Each row has a name. Each piece below is followed by the name of the row it came from, unless a question asks for something else. Each question is about the rows just above it.

-5 1 0 -2 71 -24 -> valon
1 -6 -4 5 -6 7 -> vol
-1 -4 -4 1 0 -6 -> fet
2 -3 -1 6 -2 10 -> Niv
Which row holds this, read backwards? 1 -4 -4 -1
fet
Shared by valon and Niv:
-2
Which value is in both Niv and valon?
-2
find: 2 -3 -1 6 -2 10
Niv
Which value is in both vol and valon?
1
Which value is in both valon and vol?
1
The one value in fet and Niv:
-1

20 23 -24 38 -6 17 5 17 17 16 28 26 -5 15 4 5 -3 -> mekem
-13 21 -27 58 3 -8 1 -11 7 -12 53 78 -3 -12 -2 -4 -5 -> riril
-14 -2 22 -8 -1 -14 0 -16 -6 -12 -12 18 -1 -10 0 20 45 -> solid
21 23 -26 51 -1 23 -1 22 19 18 51 44 -1 11 2 0 22 -> mufog
-24 -11 32 -39 -1 38 2 39 -3 39 -34 -59 -3 -25 3 2 23 -> Zesaz
-19 -8 4 0 4 -14 1 -14 -14 -14 7 -3 -1 -7 -16 -13 2 -> bezes
-65 -27 -16 -55 -1 -61 0 -62 -26 -61 -53 -35 -1 -48 -5 -5 31 -> vobo
25 7 25 22 2 24 0 22 9 23 15 12 0 16 3 4 31 -> gabur
16 9 8 32 1 30 0 17 11 13 36 24 0 6 -1 0 -40 -> ren
find: -19 -8 4 0 4 -14 1 -14 -14 -14 7 -3 -1 -7 -16 -13 2
bezes
The one value in Zesaz and vobo:
-1
Which value is in both mufog and mekem?
23
Where do 16 9 8 32 1 30 0 17 11 13 36 24 0 6 -1 0 -40 appear?
ren
Where do -24 -11 32 -39 -1 38 2 39 -3 39 -34 -59 -3 -25 3 2 23 appear?
Zesaz

-28 8 1 -7 7 -> kamu
63 -16 39 16 30 -> Davep
1 -5 70 -53 -78 -> libu
-47 19 -5 -13 30 -> sobu
42 -56 -4 64 34 -> Ziv
80 -16 71 0 30 -> Zodi
-50 24 -8 -6 10 -> borul
77 -66 62 16 44 -> Niral
62 2 64 -60 -77 -> nazar
54 -33 12 69 17 -> sati
53 -9 66 -66 -63 -> Rakaz
-7 1 is which row, read backwards?
kamu
Which row holds this, read backwards? 0 71 -16 80
Zodi
Which value is in both Rakaz and Niral?
-66
Which row holds -53 70 -5 1 read backwards?
libu
Which row holds this, read backwards? -63 -66
Rakaz
The one value in Davep and sobu:
30

-5 17 28 27 34 -17 = seni
17 43 34 48 68 -6 = Mugog
-26 -8 44 43 47 6 = Mesos
35 -10 28 16 52 -32 = Mazul
Shared by Mazul and seni:
28
The one value in Mugog and Mesos:
43
Which value is in both seni and Mazul?
28
6 47 43 44 -8 is which row, read backwards?
Mesos
find: 17 43 34 48 68 -6
Mugog
27 28 17 is which row, read backwards?
seni

27 -17 23 -1 -6 7 4 -25 28 -1 -2 -2 -1 -24 -5 21 5 -1 -1 1  mesi
0 -4 -6 0 -4 1 4 -25 25 0 -1 0 -1 -25 -4 22 0 0 2 1  revi
1 15 -28 25 -2 -1 -1 -25 22 1 2 2 1 -28 1 20 -11 2 0 0  Rigi
-1 -12 48 0 -1 24 0 16 -10 -2 -2 -2 -2 19 -2 -7 4 -2 -1 0  tugo
1 34 -38 -1 -3 4 2 28 -1 -25 0 1 0 -9 1 -5 0 4 -1 -1  Givik
-1 -17 23 -1 -6 7 4 0 28 -1 -2 -2 -1 -24 -5 21 -3 -1 -1 1  fup
2 57 -60 -1 5 3 -1 0 5 4 5 3 5 1 28 4 0 2 0 0  fusuk
-4 -11 6 1 0 -3 0 -10 1 -3 -2 -3 -2 -11 1 -3 1 -3 0 -1  sanik
27 -17 23 -1 -6 7 4 -25 28 -1 -2 -2 -1 -24 -5 21 5 -1 -1 1 is in which row?
mesi
The row with -1 -17 23 -1 -6 7 4 0 28 -1 -2 -2 -1 -24 -5 21 -3 -1 -1 1 is
fup
find: -4 -11 6 1 0 -3 0 -10 1 -3 -2 -3 -2 -11 1 -3 1 -3 0 -1
sanik
0 2 0 is which row, read backwards?
fusuk
Which row holds -1 -12 48 0 -1 24 0 16 -10 -2 -2 -2 -2 19 -2 -7 4 -2 -1 0?
tugo
Which row holds this, read backwards? -1 28 -25
mesi

-7 -8 1 -2 = suvel
-8 19 -65 30 = dilin
-8 30 1 29 = kidid
16 -65 -64 -8 = finep
Which value is in both suvel and finep?
-8
Which value is in both finep and suvel?
-8
Which value is in both dilin and suvel?
-8

-17 -21 5 35 -8 -13 10 1 -1 = naf
-14 -18 4 34 -12 -9 19 11 -2 = kadu
24 -68 14 -2 -2 6 12 -18 18 = bena
-35 -18 10 12 17 -46 -15 -20 15 = patuv
-14 -18 4 25 0 -5 9 -2 4 = Nug
-9 -28 10 46 -21 -4 23 -7 -7 = venu
-19 15 10 46 -21 -4 23 15 -7 = zuf
Which row holds -14 -18 4 25 0 -5 9 -2 4?
Nug
Which row holds -2 -2 read backwards?
bena
Which value is in both naf and patuv?
10
15 -20 is which row, read backwards?
patuv
12 10 is which row, read backwards?
patuv
Where do -14 -18 4 34 -12 -9 19 11 -2 appear?
kadu

-28 53 25 20 -> Rava
21 -2 -16 56 -> purig
9 11 12 -69 -> terup
41 40 23 12 -> sab
-6 23 -31 -15 -> moze
-34 34 26 -15 -> Tof
-4 19 59 24 -> deka
7 23 12 40 -> Seli
21 -2 34 50 -> zan
9 11 54 19 -> Korov
-15 23 35 10 -> fose
34 -34 9 16 -> Zoruz
Which value is in both zan and Zoruz?
34
find: 9 11 54 19
Korov
Which row holds 40 12 23 read backwards?
Seli
Which row holds 20 25 read backwards?
Rava
The one value in moze and Seli:
23
Which row holds this, read backwards? 19 54
Korov
Which row holds this, read backwards? 23 7
Seli

-5 -28 74 -26 -29 -60 57 -46 -> Kal
-27 22 53 -35 -29 -8 19 -26 -> Rinon
-60 -16 19 -31 -26 3 44 -71 -> sug
find: -60 -16 19 -31 -26 3 44 -71
sug
Which row holds 3 -26 -31 read backwards?
sug
find: -27 22 53 -35 -29 -8 19 -26
Rinon

33 6 -29 34 4 -7 -5 7 5 -19 -3 -2 -3 -10 -1 13  nepi
2 -48 -70 -51 -25 36 40 -3 1 -2 -35 1 19 0 -1 45  Buf
9 3 40 -2 -9 4 -17 4 9 6 11 0 11 -5 -6 -38  dupi
-7 -32 -55 -34 7 22 22 -8 -5 -7 -25 3 5 -1 5 29  papuv
2 27 57 29 -1 -10 -50 -2 5 2 17 0 -6 -5 1 -64  Zomu
2 -4 -6 -5 6 -1 -9 1 3 3 6 -1 -1 -5 10 2  bafo
36 3 36 -14 -30 -52 28 -1 -4 -4 19 -2 -28 1 2 32  rivof
-9 -14 -31 -11 1 -3 13 0 -8 -2 -4 1 -9 3 -2 34  sef
4 -56 27 -57 5 47 -21 0 5 3 -15 3 29 5 6 -30  Renab
-14 36 -30 36 3 -26 32 2 -15 -7 6 2 -9 5 2 36  divu
2 26 47 28 5 -25 -19 3 0 3 24 4 -15 9 1 -14  Pud
-2 32 -28 33 6 -29 34 3 -7 -5 7 5 -19 5 3 39  Vuru
Which row holds -4 -2 -8 0 13 -3 1 -11 -31 read backwards?
sef
Which row holds -9 -14 -31 -11 1 -3 13 0 -8 -2 -4 1 -9 3 -2 34?
sef
-8 0 13 -3 1 -11 is which row, read backwards?
sef
-19 5 7 -5 -7 3 34 -29 6 33 is which row, read backwards?
Vuru
find: 33 6 -29 34 4 -7 -5 7 5 -19 -3 -2 -3 -10 -1 13
nepi
Which row holds 3 36 -30 36 -14 read backwards?
divu

47 -23 53 2 -77 = dag
-40 -26 -41 0 30 = sotok
-51 -28 -53 1 -16 = mose
-23 -19 -24 1 16 = tosov
-35 -16 -36 -51 30 = nanol
0 -24 2 2 -17 = kif
-18 -30 -16 3 0 = Sitas
-28 -51 is which row, read backwards?
mose
The one value in kif and dag:
2
Which value is in both tosov and dag?
-23

-2 -35 -28 1 9 -3 7 -20 -21 6 43 -52 -21 -18 27 -2 -13 33 20 13 -3 7  memef
22 -1 -24 -5 -22 -58 -32 -1 -4 -2 -6 12 10 -49 1 -14 -27 33 13 -3 20 36  renum
-21 -30 14 -59 19 -6 -11 45 28 -5 19 -30 -7 -29 13 -23 -32 -18 20 5 -14
 1  Kotob
-21 -4 -28 64 30 21 -25 7 -32 -15 27 15 -25 -19 10 0 4 -14 18 22 -3 -3  nili
44 31 3 -31 -3 -30 -2 -16 35 35 21 -2 12 -26 -7 10 4 34 -12 -31 7 18  lig
find: -21 -4 -28 64 30 21 -25 7 -32 -15 27 15 -25 -19 10 0 4 -14 18 22 -3 -3
nili
Which row holds -3 22 read backwards?
nili
-21 -30 14 -59 19 -6 -11 45 28 -5 19 -30 -7 -29 13 -23 -32 -18 20 5 -14
 1 is in which row?
Kotob
20 -3 13 33 is which row, read backwards?
renum

-9 -3 1 5 0 -> bezu
42 -5 25 -32 -13 -> toz
11 34 42 -4 -32 -> guget
30 17 -15 9 -38 -> simu
46 -8 26 -32 -14 -> mitam
44 -6 26 -32 2 -> rubov
-4 26 -32 -32 -14 -> neleb
-14 -3 27 -33 -11 -> moke
Which row holds this, read backwards? -33 27 -3
moke
Which row holds this, read backwards? -32 26 -6
rubov
Shared by mitam and moke:
-14
-13 -32 25 -5 is which row, read backwards?
toz
Which row holds 2 -32 26 read backwards?
rubov
Which value is in both mitam and guget?
-32

-1 -18 -19 -26 -59 -26 2 4 16  zab
0 -14 -13 -26 -55 -56 -1 -1 -22  tomi
-1 -25 -20 -3 -55 -3 1 -13 -26  movi
find: 0 -14 -13 -26 -55 -56 -1 -1 -22
tomi
-1 -25 -20 -3 -55 -3 1 -13 -26 is in which row?
movi
Which row holds -26 -13 -14 0 read backwards?
tomi
16 4 2 -26 -59 -26 is which row, read backwards?
zab

1 5 -20 4 -3 -63 8 -7  futo
-14 14 13 -22 14 -19 -33 -20  gusol
2 0 1 0 -2 0 0 2  vitad
18 -13 -20 -26 16 -31 38 -15  leb
29 -40 32 27 47 7 8 0  gali
-18 22 -15 -15 -11 28 7 82  lof
6 35 -16 33 53 26 -43 -33  bol
13 -20 35 -4 -63 8 -7 -10  kuzis
1 5 -20 4 -3 -64 16 -5  Zim
-40 32 27 46 7 34 28 0  fedu
Which row holds -7 8 -63 -3 4 -20 5 read backwards?
futo
Which row holds this, read backwards? 8 7 47 27 32 -40
gali
The one value in bol and kuzis:
35
Shared by gusol and Zim:
-20
-19 14 -22 13 is which row, read backwards?
gusol

